One turn moves every row onto another: examples first, then more rows asked:
lizu: [ -4  -7  -9  -9  -4  -3  10 -14   0  -4 -18  -6  -2  10  -9   1  -5   1
 -11   5  16   7   4  13 -10   2   5   6  -9   0]
Gazal: [ -5  -8 -10 -11  -4  -1   9 -12   2   1 -19  -6  -3   6 -13   0  -6  -2
  -9   4  18   6   6  13 -10   3   2   6 -10  -1]
tufev: [ -5  -7  -3  -8  -3   0  11 -11   1  -2 -24   2  -3   4  -7   1  -3  -5
  -9   5  14   8  11  12 -11   2   3   5 -11   2]
kef: [ -4   0  -2  12  -3  -2 -11 -12  -3  -1  -1   2 -14  10 -15   0 -10  -1
  -4   2  12   6  11  -1  -7   6   5  -2   1   5]
Fube: [ -8  -6  -8  -8  -2  -2   8 -14   1  -1 -21  -6  -3  11  -9   0  -6   0
 -11   3  15   4   5  14  -8   4   0   6  -9  -1]
kura: [-3  8 -7 11 -2 -7 -9 -8 -3  0 -6 -1  0  3 -4  4 -2  5 -1  2  2  9  9 -2
 -7 -1 -2 -6 -3  5]
gofu: [ -6  -6  -3  -6  -5  -2  10 -14   3  -5 -21   5  -3   8  -9  -1  -4  -5
  -7   1  15   8  11  12 -12  -1   4   7  -8   2]
zupe: [ -4   5  -3  16  -2  -4  -9 -12   1   1  -7   0  -6   5  -2   5  -2   7
  -5   7   3   6   8  -2  -3   4  -1   1   2   5]
vod: [ -5   0  -3   7  -3   0  -8  -6  -7   3 -10  -7  -9   0 -11   6  -5   0
  -7   9   6   1  15  -4  -4   6   0 -12   1   5]
ruzuz: [ -1   4  -5  11  -2  -7 -13  -8  -4  -1   1  -3  -6   9 -11   1  -7   3
  -2   1   8  10  14   0 -11  -1   1  -1  -4   5]
Gimik: [ -3   0  -3  15  -3  -3 -13 -12   1   2   1  -3 -12   7 -11   2  -5   3
  -4   5  11   7  13  -2  -7   3   3   4   2   4]
meka: [ -3  -1   3  12  -1  -5 -15  -9  -2   1  -2   0  -4   7 -11   1  -9   2
  -5   2  13  13  10  -1  -6   0   9  -1  -1   9]
Kigad: [ -8  -7  -2  -6  -3   0   9 -14   3  -2 -21   4  -6   8  -9  -2  -3  -6
  -9   1  16   8  11  13 -10   2   3   8 -10   1]
dop: [ -4   0  -4   9  -4  -3 -16  -9  -3   1  -6  -8  -4  -3  -9   2  -1  -1
  -6   9   7   3  14  -6   1   1   3  -6  -1   1]
zesod: [ -3   0  -4  11  -3  -2 -10  -7  -3   5  -7 -10  -8   0  -7   8  -1   4
  -7  11   5   3  16  -4  -4   4  -2  -4   1   4]
vevu: [ -4  -7  -9 -10  -3  -5   8 -13   2  -2 -21  -7  -4  10  -9  -1  -5  -1
  -8   5  15   5   2  11 -10   3   2   5 -10   0]
dizin: [ -4  -7  -4  -7  -5  -1  11 -14   2  -5 -19   3  -4   6  -9  -1  -1  -6
  -8   4  16  11   9  12 -11   0   7   7 -10   2]
disam: [ -6  -6  -3  -8  -5  -1  12 -11   1  -3 -25   1  -1   3  -7   2  -1  -5
  -8   5  12   6  13  11 -11   0   2   2  -9   2]
Dateg: [ -4   1  -6  12  -4   0 -10 -11   4   8  -4  -2 -10  -6 -11   5   2  -1
   0   6  10   8  14  -4  -5   1   0   0   3   3]
sek: [ -2   2  -6   7  -3  -5 -11  -4  -6   4  -4  -9  -4   0 -10   5  -3   1
  -3   6   6   7  18  -2  -9  -1  -2  -8  -4   4]
mozo: [ -4  -8  -3 -10  -3  -2  10 -11   1  -2 -26  -1  -6   5  -7   0   0  -6
  -7   7  13   8  10  10 -11   2   3   3 -11   3]
dabag: [ -4  -2  -3  10  -5  -4 -13 -10   5   5  -5   4  -6  -6 -11   4   3  -4
  -1   0   8   9  13  -3  -3   1   3   1   3   3]
foven: [ -5  -6  -9  -9  -5  -3   8 -13   1  -4 -19  -7   0  11 -11   1  -7   1
 -10   3  15   3   5  13 -10   2   1   4  -8   0]
Tib: [ -4   2  -2  11  -3  -7 -11 -10   1  -1 -10   3  -1   1  -2   7   1   3
  -6   2   0   6   8  -2   0   4   1  -2   2   5]
tidog: [ -4  -8 -10 -11  -6  -1   9 -13   1   0 -17  -7  -3   4 -13   1  -3  -3
  -9   5  19   7   7  12 -10   1   5   5  -9  -1]
bedag: [ -5  -7 -10 -10  -3  -2   9 -13   2  -1 -19  -5  -2   8 -11   0  -7  -1
 -10   4  17   5   4  13 -10   4   2   6 -10   0]
Nuli: [ -6  -9 -10 -11  -6  -2   8 -12   3   0 -18  -7  -3   6 -15   0  -6  -3
  -8   3  20   4   9  12 -11   0   2   5  -8  -1]
tizof: [ -8  -8 -10 -10  -4  -1   8 -13   3   3 -19  -6  -5   5 -13  -1  -4  -4
  -9   2  19   5   8  13  -9   2   0   6  -9  -2]
gom: [ -5  -6  -4  -9  -4   0  12 -12   0  -4 -23   0  -2   3  -6   2   0  -4
 -10   7  13   9  10  11 -10   0   5   3 -10   2]
tetel: [ -4  -8  -2  -8  -3  -3   9 -13   2  -4 -23   2  -7   8  -8  -3  -2  -6
  -6   4  15  10   9  10 -12   2   5   6 -11   3]
Zuro: [ -6   8  -5  12  -2  -3  -6 -13  -2  -2 -10   3  -5   5  -5   4  -6   5
  -3   3   4   3   2  -2  -2   7   1  -7   2   5]
ser: [ -3   1  -3  13  -4  -5 -17 -13  -1  -2  -1  -2  -6   5  -9  -1  -5   1
  -6   5   9   5  10  -4   0   1   6   0  -1   2]
supin: [ -4   4  -3  12  -3  -5 -14 -11  -2  -3  -7  -1  -2   2  -4   2  -1   2
  -6   7   4   4   9  -5   2   1   4  -4  -1   2]
Suk: [ -4   1  -4   9  -3  -3 -13  -9   2   9  -5  -2  -1  -5 -14   3  -3   0
   0   2  16  12   8  -4  -4  -2   6  -4   2   6]
Liso: [ -5  -7  -3  -7  -3  -1  11 -12   2  -3 -22   4  -4   5  -9  -1  -4  -6
  -8   4  15   9  10  13 -12   2   4   6 -11   2]
Banup: [ -8  -6  -3  -8  -3   0  11 -11   1   0 -25   0  -4   4  -6   1  -1  -5
 -10   4  13   6  13  12  -9   2   0   3 -10   1]
Rere: [ -7   2  -8   9  -4   1  -8 -11   2   7  -6   2 -10  -7 -16   2  -2  -4
   2   2  12   6  10  -4  -4   3   3  -6   4   3]
voba: [ -2  -5  -3  10  -4  -7 -17 -11   0   0   1  -4  -7   9 -12   3  -6   3
  -8   1   8   5  10  -1  -4   5   4   3   1   4]
sigo: [ -4  -9 -10 -11  -4  -3   8 -13   3   1 -20  -7  -5   6 -13  -1  -3  -4
  -6   4  18   7   5  10 -11   2   3   5 -10   0]
vatep: [ -4   1  -4  11  -5  -2 -16 -11   2   1  -3   0  -6  -4 -11  -1   0  -4
  -2   5  11   7  13  -5   1  -1   6  -2   0   1]
tifib: [ -4   5  -2  11  -1  -6 -11  -9  -2   3  -9  -2   4   3  -5   5  -5   7
  -5   4   8   9   3  -2  -2   1   4  -6   1   8]
feger: [ -3   5  -9  10  -4  -5 -11  -8   1   5  -1   0  -4  -3 -12   2  -1  -2
   3   0   9  12  13  -2  -9  -3   0  -3  -2   4]
Valab: [ -3  -1   2   8  -2  -3 -12  -4  -6   5  -9  -7  -1  -2  -9   6  -4   1
  -6   8  10   9  14  -4  -4   0   5 -10  -1   8]
lobus: [ -2  -6  -4   6  -5  -5 -15  -5  -2   4  -5 -11  -5  -1 -11   8  -2   1
  -9   6   6   2  15  -3  -2   5   1  -4   1   3]

tifib moves to meka
voba moves to dabag
dop moves to supin
Where do these go?
zupe moves to Gimik
kura moves to ruzuz
tufev moves to bedag
Banup moves to Fube
sigo moves to mozo
dizin moves to tidog
Nuli moves to disam
kef moves to Rere

